In the data rows, the value 128 means zero.
Some points:
[ 77 128 153 168 206 121 180 100 136 132 134 107 102 149 132  87  74 111
 126 117 181 150 134 179 122 129 106 179  58  66  84 121 165 103 160 154
 161 144 151 157 156 125  93 151 121 141 157 147 145  45  86 145 136 147
 130 179 126 159 120  67 171 140 101  73]
[150  82 162 161 125 135 148 147 104 133 113 147  91  68 203 139 108 155
 203 132 114 107 193 115  98  92  60 145 130 138  98 138 137 147 170 155
  87 172  92 124 163  82 141  93 113 165 146 169 124 152 140  78 141 203
 143  80 116 154 169 171 180 138 161 141]
[146 127 106  33 148 122  53 166 119  47 106 181 211 134  95 148 125 123
 127 125 113 114 106 146  98 119  99 176 138 119  88  73 142 177 161  90
 120 129 124 134 180  93 124 110 130  73  68 128 124 122 129 138 140 127
 151 112  85 142 119 127 102 115  90  79]
[126 103  83 167  85 122  97 104 105 146  88 114 116 130  99  74  70 156
  98 143 189  82 122  68  78 121 148 107 124 134 115  80 118 155 112 139
 155 129 192 136  94 178 138 160 176  95 108  91  85 118 185 116 130 117
 125 130 118 147 103 128 169 126 219 167]
[174 143 130  77  90 129 149 122 132 140 130 100 111  88 121 147 111  96
 174 116 111 136  84  81 150 155 129 112 180 138 133 154 156 121 206 154
 160  91 111  77 124 167 108 147 166 152 104 116 120  79  86 122 106 148
 105 124 160 210 119 182  99 108 140  70]
[131 171 105 142 162 138  96 160 125 130 165 110 117 114 128 142 132 140
  84 100 132 115 105  56 160 120 110  54 108 107  95 124 152 123 151  95
 149 102 111 129 176 110 155  92 123 126 113 144  91 110  49 168  98 103
 211 119 106  99 117  93 172 111 157 159]
[117 160 115  88 145 121 118  90  86 135 177 187  96 134  70 144 141 139
  84 156 104 103 152 174 144 133 125  88 136 134 205 150 172 121 130 176
 171 116 153 159 137  79 126  89 126 112  91 110 129 112 183 100  65  86
  65 120 140 104 132 155 143 155 145 105]
[123 100 146 183 141 122 125  77  80 175 123 118 140 164 144 121 187 163
 152  74 122 158 109 143 122  92 109 109 174 145  82 119 137 209 136 138
  84  52 117 149  83 187 180  57  90 149 139  80 164 163 114  93 140 117
 153 124 101 181 100 169 147 116  78 100]
[126 138 113 131 118 176 123 103 167  94 130 132  89  85 114  92 135 143
 112 216 124 155 103  92 108 103  95 159 166 157 187 127 151 154 116 111
 159  74 156 115 122  98 199 135 169 147 198 121 135 116  78 147 163  97
 102 129 118  93 171 130  78 163 133  98]
[154 173 174 124 113 131 122 142 177 123 113  77 151 104 139 192  77 112
 180  98 147  97 159 148 159 141  99 126 142 128  57 171 126 156  68 154
 133 126 136 139  93  88 134 144 108 132 197  81  75  92 195 152 123 134
 149 140 113 127 104 146  90 201 102 143]
[122 121 163 186 165 132 119 161 113 125  81 112 138  80  84 143 159 149
 111 168 106 113 138 177 196 145 137 116  73 183 155 137 111 102  73 188
 137 126  96 183 142 142 159 234 132 111 102 158 150 110 106 138 174 130
 142 142  91 172 133  86 111 117  89 164]
[ 87 154 130 130 124 124 115 179 122 123 107 187  59 175 142 105 212 146
 160 138 127 102  89 144 160  75 117 137 125 129  76 107 113 119 162 112
  68 127  64 137  73 158 139  67 170 120 122 153 103 161 133 126 102 146
  80  70 205 181 120 137 139 149 146 125]
[126 140 152  70 101 132 143 101 111  46 148 135 152 139 107  49 100 153
 124 108 112 223 104 106 170 176 124 110 116 150 163 114 147 120 133 214
  83 202 152 155  95 133 103 113 130 113 122 187 158 167 124 122 155 131
 168 169 111 118 120  64  76 125 160 180]
[125 118 117 147 139 125  94  84 133 163 136 114 165 226  86 150  88  97
 125 119  93 174 116  88  89 125 125 136  93 156 138 209  72  47  68  93
  95 136  86 165 157 157 123 133  59 100 165 170 126 104 145  95 113 141
 125 126  94 133 195  71 122 106 143 109]
[117 146 122 176 106  59 140 112 157  98 114  39 106 102 114 140 151 138
 188 182 138 154 140 104  94 115 111 121  78 129 143 114 140 113 129  87
 119 183  87 105 129 142 140 100 142 132  86  47  74 128 131  84 122 118
 141 165 147  65 148 156 100 112  65 109]
[144 117  68  98 108 180 166 148 128 197 122  82 129 178 158  85 206 166
 152 186 131 111 166 172 137 185 147 133 185  82  71 112 110  81 137  97
 116 100 171 167 122  76 130  68 120 124 109 190 125 110 161  98 122 132
 130 122 129 150  92 176 143 125  95 173]
[ 92  70  59 142  61 120 152 157 125 148 136 139 114 185 113 175  84 113
 133 117 169 154 153 130 159  84 185 120  64 145 128 154 168 126  83 116
 121 175 138 110 143 138  99 161  87 164 138 175 190 159 135 128 146 113
 186 160 164 136 160  83  98 144 123  62]
[120 151 152 127 134 179  79 117  94 193 165 169 128 107 133 141 110  67
 110 135 111 138 117 105 124 134 166 163 159 119 159 134  86 132 180  91
 149 147 109 138 139 119 114 134 135 137  91  65 178 160 140 143 149 123
 101 138 148 100  69 126 122 214 125 187]
[ 74 108 102 104 157 123 134 127 141 102 119 116 142  81 130 158 112  75
 152  93  91  91 120 118 105 162 156 164 111 134  99 123 148 136  89 190
 132 102 163 138 157 182 140  90 161 197 124  94  85 143 128 212 163 123
 105  91 144  67 113 168 152  77 121 143]
[ 83 111 194  89 123  76 183 166 105 168 135 128 115 111 140 132 153 160
  70  76 122 185 106  82 154  82 143 130 141 105 139  76 159 129  75  71
 117 121 163 129 122  97 126 203 116  98 128 113 130 123 147 138  98 166
  82  85 111  99 137 122 129 118 101 160]
[121 147  99 125 126  90 105 185 139 130 122 116 140 189 174 118 125 100
 121 127 132  89 139 140 136 179 152 127 225 133 222 122  66 168 140 147
 117 156 139 124  96  92  87 145 112  88 149  71 156 140  57 136 120 145
 139  92 148  96 102 112 193  90 134  95]
[204 123 148 108 189 119 144  79 178 116 149 148 158 123 182 115 146  58
 169 148 162  89  94 141 101 118  97  89 163 151 131 113 162 113  88 104
 128 140 146 106 104 156  63 160 151 107 135 176 178 148 140 134 118  65
 105 136 131 117 169 127 141 131 120 210]
[171 144 156 152 110 169 165 104 116 138 132 102 120 118 113  51 145 127
  58  60 106  91 177 180 132 112 146 151  98 130 141 167  79 143 129  85
 147 147  72 132 161 140  76 167 128 139 130 165 105 177 183 172 108 138
 183 172 128  97 169 117  96  81 168  57]
[157 112 170 109 108 141 118 171 127 105 132 158 148 107 104 165 142 145
  57 132 139 136 144 154  80 149 170 118  71  98 131 140 103 106 116 125
 137 155  95  42 104 128 157 105 131 181 180 147 140 117  73  53 157 115
  93 120 117 130  91 190 109 125 154 136]
[137 112  82 164 116 112 130  96 179  95 122 182 165 107 176 187 105 168
 129 133 123 134 132 157 124 155 143 130 143  91 161 120  80  97 187 115
 156  46 174  49 129 135 146 142 105  96  98 104 112 144 152 162 111 137
  87 154 150 122 130  98 118 114 130 156]
These points spread out most along one direction. Take the direction at right angles to it along which they spread out most. Go by this last direction. For each point below, how far along it does it lie, from 0 to 99? 50 is the average, and the first point above lies past it. One standard deviation of the points above along it is 16.
[ 87 154 130 130 124 124 115 179 122 123 107 187  59 175 142 105 212 146
 160 138 127 102  89 144 160  75 117 137 125 129  76 107 113 119 162 112
  68 127  64 137  73 158 139  67 170 120 122 153 103 161 133 126 102 146
  80  70 205 181 120 137 139 149 146 125] 77
[157 112 170 109 108 141 118 171 127 105 132 158 148 107 104 165 142 145
  57 132 139 136 144 154  80 149 170 118  71  98 131 140 103 106 116 125
 137 155  95  42 104 128 157 105 131 181 180 147 140 117  73  53 157 115
  93 120 117 130  91 190 109 125 154 136] 50
[ 83 111 194  89 123  76 183 166 105 168 135 128 115 111 140 132 153 160
  70  76 122 185 106  82 154  82 143 130 141 105 139  76 159 129  75  71
 117 121 163 129 122  97 126 203 116  98 128 113 130 123 147 138  98 166
  82  85 111  99 137 122 129 118 101 160] 45
[171 144 156 152 110 169 165 104 116 138 132 102 120 118 113  51 145 127
  58  60 106  91 177 180 132 112 146 151  98 130 141 167  79 143 129  85
 147 147  72 132 161 140  76 167 128 139 130 165 105 177 183 172 108 138
 183 172 128  97 169 117  96  81 168  57] 58
[ 77 128 153 168 206 121 180 100 136 132 134 107 102 149 132  87  74 111
 126 117 181 150 134 179 122 129 106 179  58  66  84 121 165 103 160 154
 161 144 151 157 156 125  93 151 121 141 157 147 145  45  86 145 136 147
 130 179 126 159 120  67 171 140 101  73] 62
[154 173 174 124 113 131 122 142 177 123 113  77 151 104 139 192  77 112
 180  98 147  97 159 148 159 141  99 126 142 128  57 171 126 156  68 154
 133 126 136 139  93  88 134 144 108 132 197  81  75  92 195 152 123 134
 149 140 113 127 104 146  90 201 102 143] 55
[144 117  68  98 108 180 166 148 128 197 122  82 129 178 158  85 206 166
 152 186 131 111 166 172 137 185 147 133 185  82  71 112 110  81 137  97
 116 100 171 167 122  76 130  68 120 124 109 190 125 110 161  98 122 132
 130 122 129 150  92 176 143 125  95 173] 69
[ 92  70  59 142  61 120 152 157 125 148 136 139 114 185 113 175  84 113
 133 117 169 154 153 130 159  84 185 120  64 145 128 154 168 126  83 116
 121 175 138 110 143 138  99 161  87 164 138 175 190 159 135 128 146 113
 186 160 164 136 160  83  98 144 123  62] 63
[126 103  83 167  85 122  97 104 105 146  88 114 116 130  99  74  70 156
  98 143 189  82 122  68  78 121 148 107 124 134 115  80 118 155 112 139
 155 129 192 136  94 178 138 160 176  95 108  91  85 118 185 116 130 117
 125 130 118 147 103 128 169 126 219 167] 38
